In the data rows, 128 means zero.
Here are some points, one per row:
[148 112 104 150 131 196 223 151 182  89 212 179 121 179 197  76  87  68
 198 170  82  95 104 131]
[134 112 182  90 125 147  56 100 120 127  79  77 186 108  69 156 104 202
  66 146 182 114 221 133]
[145 133 139 106 104 108 103  79  73 175  66 136 143  96  86 148 168 156
  97  76 168 160 114 133]
[133 131 132 108  91  83  86 124 101 126  70 119 158  91 129 110 231 124
 157  87 141 121 146  87]
[112 108  68 149  99 185 226 125 197 101 207 178 136 146 194  71  65  55
 168 154 103 116  61 129]
[101 158 149  98 137 100 140 115  90  78 141 188  65  96 112 178 223 156
 109  88  82 137 148 160]
[113 146  54 161  99 116 196 116 176  85 248  52  90 153 178  65 131  79
 149 116  69  96  81  99]
[153 106 141 121  86 193  54 136  85 106  86  65 169  86  90 204 129 228
  62 103 170 127 207 116]
[115 133 132 107 133 171  50 138 109 145  85 123 138  91  86 156 100 201
  71 111 159  97 224 165]
[126  73  90 139  98 142 217 138 180 114 191 164 151 162 187  66  76  71
 197 163 115 148  58  95]
[143 146 178 124 175 121  62 122  96 127 100  58 126 128 137 157  77 184
  68 123 166  93 196 158]
[143 145 162 130 156  93 118  78  87 212  86 134 118 124  73 109 142  92
  99  84 147 187  96 107]
[118 114  49 168 146 146 180 176 179 106 168 154  94 149 160  65  97  57
 211 119  64 137  68 121]
[150 152 156 128 136 118 105 138 122 174  71  73 158  97  82 113 203  94
 113  86 174 179  79  77]
[138 131 147 129 117  98  96 123  99  94  78 161 118 105 108 221 189 176
  75 124 127  89 144 133]
[126  97 170 109  79 114  85 136  67 119  67  79 128 109 103 187 187 168
  63 154 158 124 169 121]
[ 83 174 102 143 149  78 216 110 178 140 252 127  86 187 178 107  78 112
 209 151  63 103  55 154]
[120 149 164  78 153 101  69 116  75 252  73 235 186 110 123  62  87 148
 114  89 185  92 155 131]
[144 127 103 194 191 113 170 175 161 122 187 124  80 198 130  84 135  85
 228 167  97 166  59 132]
[ 96 162 165  89 180 115  45 133 140 164  70  67 112 141  87 159  70 166
  95 185 138 139 222 194]
[155  64  68 188  98 182 205 156 207  92 170 150 171 147 193 109  60  49
 188 162 115 194  63  78]
[120 142 163 105 134  97 114 130  93  68 112 174  82 114 115 216 178 145
  81 157 112 104 146 164]
There is one direction along which these points spread out most. Where along it does each point below lie, from 0 to 99? The average is 50, and the first point in the table lies past the average.
[115 133 132 107 133 171  50 138 109 145  85 123 138  91  86 156 100 201
  71 111 159  97 224 165] 34
[143 146 178 124 175 121  62 122  96 127 100  58 126 128 137 157  77 184
  68 123 166  93 196 158] 36
[133 131 132 108  91  83  86 124 101 126  70 119 158  91 129 110 231 124
 157  87 141 121 146  87] 43
[126  73  90 139  98 142 217 138 180 114 191 164 151 162 187  66  76  71
 197 163 115 148  58  95] 71
[126  97 170 109  79 114  85 136  67 119  67  79 128 109 103 187 187 168
  63 154 158 124 169 121] 34
[120 149 164  78 153 101  69 116  75 252  73 235 186 110 123  62  87 148
 114  89 185  92 155 131] 40
[144 127 103 194 191 113 170 175 161 122 187 124  80 198 130  84 135  85
 228 167  97 166  59 132] 68
[143 145 162 130 156  93 118  78  87 212  86 134 118 124  73 109 142  92
  99  84 147 187  96 107] 44
[113 146  54 161  99 116 196 116 176  85 248  52  90 153 178  65 131  79
 149 116  69  96  81  99] 69
[ 83 174 102 143 149  78 216 110 178 140 252 127  86 187 178 107  78 112
 209 151  63 103  55 154] 71
[148 112 104 150 131 196 223 151 182  89 212 179 121 179 197  76  87  68
 198 170  82  95 104 131] 72
[153 106 141 121  86 193  54 136  85 106  86  65 169  86  90 204 129 228
  62 103 170 127 207 116] 31
[145 133 139 106 104 108 103  79  73 175  66 136 143  96  86 148 168 156
  97  76 168 160 114 133] 38
[ 96 162 165  89 180 115  45 133 140 164  70  67 112 141  87 159  70 166
  95 185 138 139 222 194] 36
[118 114  49 168 146 146 180 176 179 106 168 154  94 149 160  65  97  57
 211 119  64 137  68 121] 70
